In the rows, 128 means zero.
Where one turn sends some rows of the set: a few examples, then the rows asked:
j54: [111 123 114 133 125 144  97 140 127 142 135 138 110 152 145 138 131 122
 141 127 129  84 160 130]
j756: [116 106 138 128 157 144 136 136 118 122 135 141 178 124 145 130 137 121
 102 164 137 125 136  99]
j63: [105 100 178 116 123 126 111 115 142 111 128 134 125 115 108 126 136 130
 147 113 134 108 150 137]
j689: [132 142 121 147 128 150 146 157  92  90 119 145 132 119 157 147 131 108
  96 152 119 120 148 116]
j468: [110 173 178 124 100 131 126 148 111 112 125 103 139 117 103 127 148 100
 123 131 138 145 144 118]
j8: [124  82 121 140 121 126 136 147 126 128 118 116 153 131  79 111 147 120
 126 118 119 123 129 121]
j77: [ 87 117 143 136 127 141 161 133 134 138 122 149 135  91 139 114 150 110
 124 143 132  98  98 131]
j705: [109 110 162 136 136 124  95 159 139 133 129 106 122 103 118 120 134 104
 143 124 142 132 163 142]
j391: [132 110 125 132 136 123 164 125 111  98 130  84 112 111 123 130 136 130
 119 153 125 123 143  97]
j472: [ 99 148 105 148 119 132 148 104 100 105 138 114 129 120 113 137 128 132
 123 138 143  87 111 128]
j505: [112 110 115  97 145 152 134 134  98 149 128 138 109 122 141 126 136 130
 122 131 144  99 126 153]
j496: [125 124 124 126  95 143 108 141 123 128 137 159 124 151 145 127 152 115
 149 124 160 156 140 111]
j413: [152 128 119 141 116 112 123 155 121 143 106 125 118 164 116 139 141 120
 109 168 138 124 122 131]
j513: [115 132 126 124 114 195 141 157 131 124 135 136 122 132 111 119 119 106
 150 132 141 128 119 144]
j891: [109 137 144 138 121  97 132 141 129 134 124 138 161 115 145 123 139  89
 123 181 126  98 145 128]
j604: [127 133 122 101 110 126 142 148 111 117 141 131 100 107 163 128 150 130
 116 123 103 124 159 106]
j499: [121 134 117 144 125  98 103 117 127  98 126 154 138 156 104 134 131  96
 127 141 121 146 135 136]
j274: [139 128 112 118 101 115 150 177  99 143 117 148 142 125 142 134 152 120
 131 147 127 142 138 147]
j787: [118 128 131 150 126 149 168 143  89  78 117 145 139 122 141 131 135 122
 100 136 116 125 123 107]
j3: [112 118 104 142 114  98 128 137 118 113 144 111 184 120 121 125 140 131
 144 140 122 128 147 117]
j289: [ 92 122 135 124 160 152 132 136 106 132 149 151 161 118 154 128 140 111
 101 134 123 119 133 101]
j557: [129 133 167 145 146 146 128 120 144 106 158 111 127 113 125 127 130  92
 149 120 154 126 149 141]
j6: [ 95 133 121 118 137 152 128 124 112 119 122 115 129 134  60 145 127 108
 119 145 134 132 139 118]
j268: [113 137 172 109 145 121 121 147 155 109 122 147 128 124 113 116 138 134
 124 128 116 150 149 152]
j329: [107 146 115 146  91 153 149 135 123 135 150 132 130 133 107 146 146 115
 136 103 110 101 109 113]
j486: [120 176 174 129 112 121 144 141 117 138 132 126  92 137 114 144 137 118
 133 136 118 138 121 134]
j821: [120 141 168 130 124 140 128 116 133 112 106 138 101 116 131 170 163 123
 134 136 156 145 125 132]
j638: [155 160 156 147  95 127 136 126 145 120 136 119 116 105 106 150 148 120
 127 142 141 141 114 127]

j6 goes to j513
j391 goes to j77
Now find these:
j756 goes to j787
j557 goes to j821
j63 goes to j486
j3 goes to j472
j329 goes to j54

